One vector is turned by the same rotation once a step. Each row is the vector after some number of steps, and that number follows the row.
The counts run from 0 to 203.
[ 23 -36 -28  -1  16 -28 -52  19  17 -34  -6   6  10  27 -17   0   8  -3
  13 -25 -26  21  -3 -23  36 -27  18   4   6 -16 -34   9   7  31 -20 -25
  -5 -25  -5  28 -18 -41   7 -30 -14 -28  -5  23  -8   9 -25  -1  31  -6
 -12 -22   0  -6 -29  10  28 -22 -28   2  53 -15  -1]	116
[  6 -17  13  -2  39  -5  20 -30 -37  15  -1 -32   9  12  12  -3  -6  17
  45  -9 -19   9 -25 -16  68  23   4   0 -37  54   7 -22 -20 -20 -27  24
   6  22   8  12  16   5  25  18 -17 -15 -12   0 -22 -20  44  -7  31 -30
   2   0  -4  47   2   6 -11  -1   2  13  22  28 -22]	139
[ 35 -20   3  -4  -1  42   4  14   5  11   6 -14  -2  21  31 -10   4 -46
 -20  -1 -16  -7  -7 -16  -8 -20 -32 -53  16   4  51 -20 -15  21 -13   9
 -16  12  -2  29   0  59 -14 -22   6 -19 -21  18 -11  13 -10 -13  12  21
  -4  10  11  62 -17  -3  -4  -4 -55   3   1  -5 -24]	168
[ 11 -38   0  19   7  -8 -40  42 -49  -2 -35  29  12  29 -28  22   6 -47
 -10   8 -36  33   1  16  -1   7 -10   1  15  27  14  -1  26  23   2  12
   8  23   7 -18 -16 -20 -12   6 -34 -28  -6  12  -2   1  36  13  57   8
  34  -3   4   8  21   5  44 -16  -8   5  35  15  -6]	25
[-20 -33   7 -14   4 -22 -20   1 -22   3  -7  31   8  28 -23  32 -10 -49
  11  18 -41  25  -4  28  27  17  13  16  16 -22  -1  17  17 -20 -31 -20
   1  40  -7 -18   4  -3 -34   6  -9 -53  29   2  37   0  20   4  19 -13
  -6  -1  -2  32 -16  -3  25   0 -12   5  68  24 -12]	176
[ 24 -25  -9  38  -1 -16   6  -7   8 -13  -5 -42   0   7  51  27 -13 -21
  26 -41   0  -9   6 -25 -14 -28  -3  -1 -33  -9   9   2 -26  -8 -29  10
 -13   5 -13  41 -27 -13  10 -10 -33 -32  11  35 -40  10  10  -5   0 -14
  -9  22 -18  18 -26  28 -41 -10 -16  12 -12   9  28]	103
[  4 -18 -20  -2  31  23  -6  -7  13   0  14   2  14  15  22 -40  43  -1
 -26  -4 -22 -23  16   8  11  -3   5 -22 -24  -7   4 -35   9  42 -42 -15
 -51  29 -15  64  15 -15   6  -3  20  -5 -46  -5 -17  -4   0 -41   5  -6
  -3  13  11  27  -2 -16 -18   6  17  19  19   1 -45]	81
[ 41  17   8 -15  44  -2  15   9  -7  -9  -3  -2  -9  -4   6 -17  11  12
  30  14   5  -9  16  -7 -20  -9 -38  -4 -11  45   8  11 -26 -50  -3  19
   1  17 -49  14 -22 -27  21  27 -12 -24  19 -64  -1  18  25   9  37 -14
 -23  51  -8  15   8 -44  -4 -23  -5   7  15  29 -17]	134
[-14 -26 -16  -2  23   5 -22 -11  13   5  26  40  10  32  -3 -13  38 -20
 -37  -8   0  13  26  25  -3  -3   3  30  -6   4 -19  23   4  21 -17  15
   4  57 -15  10  -4 -72 -16  -5  19 -21 -21 -10 -13  -5  32  -4  14 -25
   5  32  15 -23  11 -30  -3 -29  13  22  40  20 -35]	85
[ -5  33 -24 -18   8  21 -16 -38 -26   9   6 -16  47  19  10  -7   9   6
  45  -5 -12  22  -7  32 -27   2 -10 -20   9   8  15   5 -26 -31  12  -5
  19  12  15 -51  15   7  24   5 -11 -30 -11 -14  -5  -6  35  17 -10 -45
 -16  11  48  19  19  11 -10 -10  36  20  -3  11 -44]	48
[ 14 -20 -29  12  10 -64 -25  -2 -47 -29 -25  24  14  16  17  29  -7 -19
  54   0  -2   6   1   0  11  -8  48  16  10 -27 -28  27 -19 -19   3 -31
 -15  -8 -19  -5 -27 -11   6   1 -20 -43  -6  -4  32  29   6   4 -10 -22
 -10 -10 -15  18  -2  30 -45 -11   5  39   8  26  25]	11
[ 30  10 -20   4 -12  29 -49  13 -27   4  -5  31  20  45  12 -21  51 -24
 -14   3  -6  -6   7  23 -34 -13   4   4  20  29  12   0  18   8  31  21
   1   5  -7 -20  -4   8 -17 -15   6 -37 -46  -8  19   7  -2  -2  35   8
  20  17  29  23  34 -15  25  -5   4  34  21  24 -42]	22
[  2 -22 -28  45  -9  32 -24   1  -7   5 -13   2   6  -1  34   7  16 -46
   8 -22   4  16   9  42 -62   4 -12  24 -25 -31 -10   2  -2   3 -32  28
  18  -7   3 -11  18 -10 -20  14 -40 -19 -15  55  -2 -12  25  -8  55 -31
   1  13  17   7  10   7 -22  -9  24  16  11 -13 -12]	190
[  3 -17 -27 -30   2  -8  -2 -23   4 -23  37  21   8 -11  39 -20   0  18
  21   2 -12 -22 -13 -15  22 -18  22 -64 -23 -26   5  15 -14  -5  -7 -19
 -30 -13 -32  31 -10  19  39 -21 -20 -44  -7 -15  -5  14 -16  28  -4  26
 -21 -16 -55   3  23 -21 -20   4   4  20  -1  10  -6]	6
[ 23   7   4 -36  18  15  -7  22  16  -6 -13  14   6   4   4  -2   5 -11
  17  11   8 -18  -5   8 -31 -35  -3   5 -13 -26  14  17 -18 -45   0 -38
 -25  -7 -74 -15  -6 -10 -19   4  14 -48   0 -32  45  43 -18 -13   3  -1
 -27  35 -26  24 -21 -20   4 -18  -8  14  12   3 -17]	71
[ 35 -37   8  27  -1 -29 -38  35 -37  -7 -21  50   9  31 -14  -2  28 -25
 -24  -5 -23  22   5   8  15   2   5  33  -6  31   2  -9  17  17   8  21
  -9  18  -8 -12  -6 -31   9   3 -16 -45 -27   6  13   4  34  14  42  -2
  14  20   5   9  43  -2  38 -35 -12  17  31   4 -13]	24
[-16 -18 -12  18   2   5   3 -12  -4  15 -26 -10 -12 -13  28  33 -28 -43
  36 -10 -30   0 -17  42 -15  11  16   1 -41 -43   3  -9   3 -34 -56   0
   0  -5 -10  16  18  33 -23  18 -21 -20  12  40  30  -3  18 -21  59 -23
  11 -11 -11  -2  21  -6 -10  16  12  23  29  16   6]	39
[  0  15 -19 -18  28  12   5  -3  39   1  25  32  25  53  10  31  17 -11
  -8  -5  12   9   9   0  -8 -38 -20 -36  14 -16   8   5 -28  22   4  23
  19 -19 -12 -24 -39 -16 -20 -17  39 -13 -25 -32 -32  22  10 -19  14 -18
 -27  -2  13 -44  -7  -3  -1 -49 -37  11  -4   2   7]	58
[-10  12   3 -19  43 -21   2   4 -24   0 -37 -10  27  30 -18  42  -3 -21
  31   6  -8   3  10  16   8  -9  -7  13   2  -1  12  -3  -4 -50  -9 -50
  -8  29 -28 -33  12  -5 -19  13 -12 -26  11 -20  30   9  17 -15  -9 -34
  -4  19   9  54 -43  12  -9   1 -21  12  17  17 -20]	74
[ 25 -13   9  14  15  21   5  28 -21   6  -5 -25   4  16  24  23   1 -39
   4   2 -19  -5  -2 -21 -16 -14 -22 -62   1   5  58 -26 -10  17  -6  -4
 -19  26  11  16  -9  51 -32  -9 -10  -7 -10  18 -27   2  10 -13   8  11
  10   6  17  65 -13   8  -2   3 -64   6  -3  22  -4]	167
[ 17  14 -39   0  19  18 -14 -30  35 -14   8 -50   0  13  30  23   4 -12
  17 -22 -10   4  16  10 -18 -35 -24 -48   8   8  31   9 -15 -14 -17 -14
 -17  18  -8  25   4  23  14 -10 -23 -24  20  14 -60  21  -9   8  -9  25
 -34  26   3  22 -38  -6  -2   4 -34  11 -14  13 -13]	106
[ -9 -11   1   9  28   2 -11  11 -11  -8 -38 -46  21   4   0  12   6  -7
  13 -10 -15   8  -4  -4  29   9 -14 -12 -16  -9  21 -48  20  11 -47 -37
 -34  42   0  16  44  20   0  -1  -2   4 -27  22  -7  -8  20 -30   2 -25
   6  -7  21  69 -34  27  -8  -1 -12   3  13  -2 -36]	78
[ 41 -33  31   5  21  -5 -14  49 -16  -5   5  20 -10   1 -12 -24 -12 -38
   0   1 -36  28  -1 -47   5  -1 -43 -16  -3 -11  -2 -20  -1   6 -30  29
   0 -10 -10  26 -20 -27   2 -15 -24 -26   8  -1  -6  16  25  18  58  -7
   7   0 -21  10  -2 -15  11 -35 -38 -21  37 -15  10]	28
[  1  -7 -31  11   9 -46 -29   4 -38 -30 -45  -9   5  -2  12  44  -9 -27
  49  -9   0  22   0   5   6  -9  35  10  19 -41 -17   1 -17 -21   1 -31
 -13  -9  -5 -17  -3   8 -10  -5 -28 -49   0   9  31  27  -1   0  -6 -34
  -6 -19   7  23 -10  40 -24 -10 -13  31  10  23   1]	12
[ 37 -17   8  -2 -13  19   1   6   9   9  15 -15  -5  20  28 -22  21 -16
 -34   2 -12  -7 -12 -17  11 -27 -13 -49  -6  12  50 -26  -9  27 -18  11
 -30  26 -22  37  10  44   5 -18  12 -29 -31   1 -14   8 -10 -10   9  36
 -26  23 -13  58  -2 -18  13 -22 -49  -2   0   5 -30]	169
[-18 -10   6  26   2 -22   4 -18  -3 -21  -3  13   2   6  33  31   1 -13
  15 -17  54 -22 -16   1  12 -12  28  31 -60  -3  -5  14  -5 -38 -10  21
  -3 -12 -32 -28  -3 -31  11  -2 -26 -40 -27   6   0  18  33 -12  21  -8
  15   9 -57   2   7  -2 -29 -23  15  43 -17  17  10]	99
[ -6  16 -38  34  22  -6 -24 -18 -18  18  -6  33  19  31  30  -9  31   2
 -24  -6   9 -12  14  40  10   5  18  32 -31 -10 -16 -12  13 -10 -30  26
  11   2 -19 -17  33 -23   5  17 -15   6 -43  -2  14 -13  45  -7   8 -14
  15  13  -8 -10  12   7 -33 -19  38  28   5   2 -25]	187
[ 19 -32   2   8  20  16 -29  37 -31 -13  -7  22  12  34 -26  12  -2 -59
   5   3 -31  23   0   8 -15  12 -24  -3  19  10   3  19  16   7 -15  36
  33 -10   0 -15 -32   0 -34   2 -25 -24   5  22   3  -4  20   4  61 -19
  24   0  15   7  -3   4  41  -7 -23  -3  50  11 -15]	26
[  2   2  19 -16  -8  28  12 -41  -8  12  33  21  26  32  24  -7   5   4
  19 -21   0   5 -32 -31  12   0   7 -10 -21  25  26   3 -14 -26  -3  52
  13 -15  17 -25 -16 -24  28 -25  -6 -75 -29   6 -13  -5  35  10  21 -20
  25  10 -24  32   7   1  -3 -14   6  34 -11 -10 -11]	200
[ 20   2 -27 -19  15  29  -4  14   0 -25  -4  20  11  18  12  23  37   0
  10  23  40   6  -1  34 -20 -21  13 -14  -9 -18  -5  28 -21  13  20 -11
  -2 -35 -40 -57 -13  14  -7   3 -27 -17 -38 -22   3  34  -4 -14  36   7
 -40 -16 -31 -12   6  -9  -3 -29 -14  34 -14  -3 -22]	159
[ -8  -3 -34 -18   4   7  -2 -44  30  -6  26   6 -10  -7  26  12  27 -11
  33 -11   8  20  15  30  -4 -17  14 -20   6 -31 -14  21 -37   6 -25   0
  10  22 -18  30 -16   1 -13 -15  42 -25 -12 -26 -10  29  -7 -24  20 -21
 -41  -3  25 -50  35 -38 -14 -12   8  27  34  34  -8]	146
[ 18   3  21 -19  17 -24   8  23   9  -1 -19  10  14  18   2   0   7 -11
  16   7  19 -10  -3   5  -4 -34   6  29 -29  -9   0  -1 -20 -49  -9 -30
 -34  15 -68 -20  -7 -31   5   4  12 -56  -4 -37  37  41   4  -6   2 -14
 -26  43 -33  30 -32 -12  -5 -35  -6   4  17   5 -13]	72
[  6  45 -63  -3  51 -18 -41  18 -21   3  -9  23  21  32 -10  16   3 -14
  -2   0  14 -40  -3   0   5  -8 -16 -22   0   8   7 -11  13 -31  18  14
  20   5 -10 -20  27  10 -23 -27   3  12 -20 -27  14  -1  -3   7  13 -10
  47 -12  30 -18  10  -5 -15   1 -31  45  19  44 -34]	123
[ -2 -32  -5 -22  19  -8 -14  -1   0   7   9  17  -2  21 -11  -1 -18 -50
  12   9 -60  17   3   8  32  19  12  10  18 -38 -11  34  -5 -28 -51   1
  15  20 -24  -5   9  -3 -26  -6  -9 -43  24  20  31 -13  16  16  16 -31
 -10   8   9  34 -40  -4  15  -6 -27 -12  72   1  -6]	177
[-11 -27  -7  -9  12  26 -14 -18 -18 -12 -15  -5  39  21 -11  28  27  18
  36  -4 -22  48 -22  22   8  16  19 -22 -25  14   1 -14  -2  39  -8 -24
   3 -21  20 -30 -10  13  12   2 -33 -11 -26  35 -34 -17  26 -18  36 -35
   0 -33  22   8   7  39  10 -16  24   8   6 -26 -27]	52
[ 18  -8 -22  32  11  10  10 -19  22 -13  -9 -19   8  13  46  43  -9 -37
  26 -33  19  -1  -2   6 -28 -16  13  14 -26  -6  -2  31 -25 -33 -28  29
   7 -16 -13  16 -20  -6 -26  -2 -35 -23  15  55 -29   0  11 -12  13 -20
   0  30 -21  17 -36  29 -33  -7 -23  19  10  18  26]	102
[ 11  12  -1 -18  34  -5   3   7 -15  15 -27 -20  30  30  -5  11   2 -34
  32  -7  -9  -2  -4   1  -1  -6 -10  19   7  -8   7  11 -18 -45 -26 -20
 -12  28 -12 -16  20  11 -23  -3  11 -29   1   4  39   6  10 -17 -14 -54
   1  18  24  71 -64  24 -17  -3 -25   5  41  11 -27]	75
[ 10 -34 -24  -6  -8  -4 -50  13  11 -31  -5  -2  12  14 -17   0  16 -15
  35 -23 -24  36 -17 -30  15  -5  28   3  18 -25 -18  18   0  11 -16 -27
   6 -25   8  18 -15 -17  -3 -37 -11 -49 -14  43   5  15 -31  -8  39 -28
   0 -23  18  13 -23  15  44  -2 -19  16  51  -1  -9]	115
[ 15  24 -18  -2  20 -26  -5 -36  -4   3   7 -10  18  -4  13 -16   9  32
  13 -10 -17  25   6  26  -9 -10 -24 -14  -8  -2   1 -19 -25 -22 -14 -12
  -9  42  -7  -2  13  -8  63  12 -14 -23  -4 -52 -11  12  39  28 -13 -21
 -42  37  18  -9  21 -17 -28 -36  25   3 -25  -3 -16]	46
[ -9   0 -22 -10  32  25 -15  -3  13  -8 -10 -38  18  25   7   1  19 -10
  -9  -3 -18  -1   7  24  14  12  -4 -21  -2 -14  13 -32  10  26 -41 -29
 -22  34   6  27  42  28  -9   0   0  10 -23  19 -16  -6  -2 -21  10 -12
   4   1  28  53 -42  12   9  19 -16   0  19  -4 -54]	79
[ 33  20 -44  -8   9  13 -11 -35  27 -19  27 -23  15  16  39 -12  12   8
   4 -13 -15 -14  19 -22 -17 -38 -10 -45   5  18  23   9 -17 -10   3  -4
 -23  21 -13  43 -13   5  29 -18 -16 -35   4 -13 -52  23  -2  12 -25   7
 -36  43  -9  27 -19  -8  -8   1 -17  22 -19  24 -19]	107
[-25 -21 -20 -19  14   8  19 -45  15 -19  19  -2 -10  -2  10  25  24   0
  43   3  -4  23  23  50  -4 -11  13 -48   1 -16  -9   7  -6  23 -40 -15
   3  24  -6  39 -24  19 -16  -7  23  -4 -12 -16 -27  23  -1 -26  23 -13
 -34 -22  12 -38  36 -23   3   6  12  29  30  44 -14]	145
[-10  19 -37 -21  50   9 -23  -6  23 -22   2 -12  -2   0 -11  -8  -3  -2
  -4  13 -18   1  20   8  22   6 -32 -31  15 -78 -10 -10   4   3 -62  -6
  -3   4 -24  17  39  24   6  -2 -18  10   5 -21  17   8   8  -2  17 -21
 -27 -18   0  17 -43 -12  -9   4 -32  -9  30 -15 -15]	181
